(in the rows, 128 means zero)
One turn sends every row of this set to another row. A few are shown first. Where does it send the rows asked after them?
Lotug: [131 155 136 109  75 113 116 138 147 121 103 115 129 117 124 120 125 156]
Bepum: [134 164 126 106 128 117 142 130 130 134 123  92 131 100 126 114 127 104]
todir: [143 145 137 109 109 151 138 161 117 137 110 104 109 114 118 106 109 134]
vimum: [131 144 161  92 123 124 145  96 120 154 112 112 119 123 119 132 104 154]
zivez: [116 113 135 110 144 132 152 120 125 129 111  86 108 124 120 146 126 151]
luf: [137 138 117 117 101 133 132 162 139 113 114 112 135 101 128 122 136 152]
fuli: [141 113 138 107 135 118 130 143 115 125 128 126  89 126 130 120  95 159]
foven: [142 153 135 105 121 138 141 150 124 140 119  95 123 100 120 106 118 111]
tavoz: [131 138 125 114 122 100 159 102 133 101 120 111 100  97 131 113 134 110]
mamom: [124 152 121 117  93 140 131 135 118 113  96 117 101 146 125 134 112 162]
ziri: [119 119 149 105 140 134 159 112 132 132 115  93 107 133 122 143 107 148]
vage: [136 159 146 103  76 109 116 121 152 115 111 113 126 131 124 122 120 142]
gamuv: [122 173 116 106 125 106 139 109 135 123 117  96 131 115 135 128 134 114]
pofog: [146 136 127 106 118 138 139 139 150  99 134 100 134 121 132 128 128 122]
sakof: [138 128 124 112 123 110 158 122 124 113 124 112 100  87 127 101 141 109]
Zutu: [130 144 152  92 119 118 131 102 115 162 107 119 122 111 115 132 122 159]
bipu: [138 124 126 102 138  90 130 104 136 148 110 118 116 109 122 100 119 120]
bimef: [136 118 129 117 136 109 127 133 116 110 113 126  87 125 130 135 101 173]
fava: [141 155 144 103  91 118 125 114 156 106 122 106 127 136 127 125 117 126]
pek: [114 115 125 112 142 127 137 123 117 137 106  91 112 114 116 145 141 157]
peg: [146 146 137 103 108 127 134 121 156 100 131 101 130 133 129 128 123 117]
tig: [134 134 137 113  89 119 139 135 107 117 118 137  81 107 126 107 119 157]
Sikap: [132 145 125 114  86 123 121 155 141 122 104 116 132 104 126 118 130 161]
sok: [120 124 127 106 133 122 127 120 112 150 104 101 116 105 116 140 147 161]
rezur: [116 163 114 116  98 122 134 114 126 107 101 113 110 146 130 140 124 155]
fatab: [133 130 117 110 136  82 129  95 137 134  97 119 114 109 125 116 125 135]
gir: [128 148 134 115  97  98 147  97 124  92 113 127  84 120 132 127 118 146]
reb: [144 112 143 103 137 115 131 139 119 141 133 123  96 123 127 104  99 139]
Poz: [138 124 127 112 113 119 151 139 115 124 124 121  95  85 124  94 136 121]
zeze: [133 127 118 121 135  95 126 116 124 108  98 122  94 119 128 140 112 170]
Pevi: [124 138 137  97 124 120 124 110 108 160 104 111 120 105 115 136 140 163]
Zil: [130 145 128 114 112  95 155  92 130  92 117 116  92 110 135 125 127 127]
nabo: [130 133 113 118 136  84 126 102 133 116  91 121 106 112 127 132 122 154]
lelel: [142 133 120 111 115 140 137 155 145 104 126 105 135 107 131 125 134 137]
kida: [130 144 139 114  88 107 142 115 113 102 114 136  79 119 131 118 116 158]
Lag: [135 145 132 116  98 151 135 156 115 126 101 114 100 132 117 118 106 151]
teriv: [125 133 160  97 132 128 155 102 128 143 115 102 115 130 122 136  99 151]
nog: [115 171 111 112 111 107 136 102 133 111 110 103 122 135 135 139 133 133]
Rupo: [139 125 132 112 100 124 144 145 107 124 121 130  86  95 125  96 127 142]
Pipev: [143 116 136  98 138 104 131 121 128 151 128 121 109 115 124  95 110 122]

Sikap turns into fava
Lag turns into nog
Now these:
sok turns into vimum
Pipev turns into bimef
kida turns into tavoz

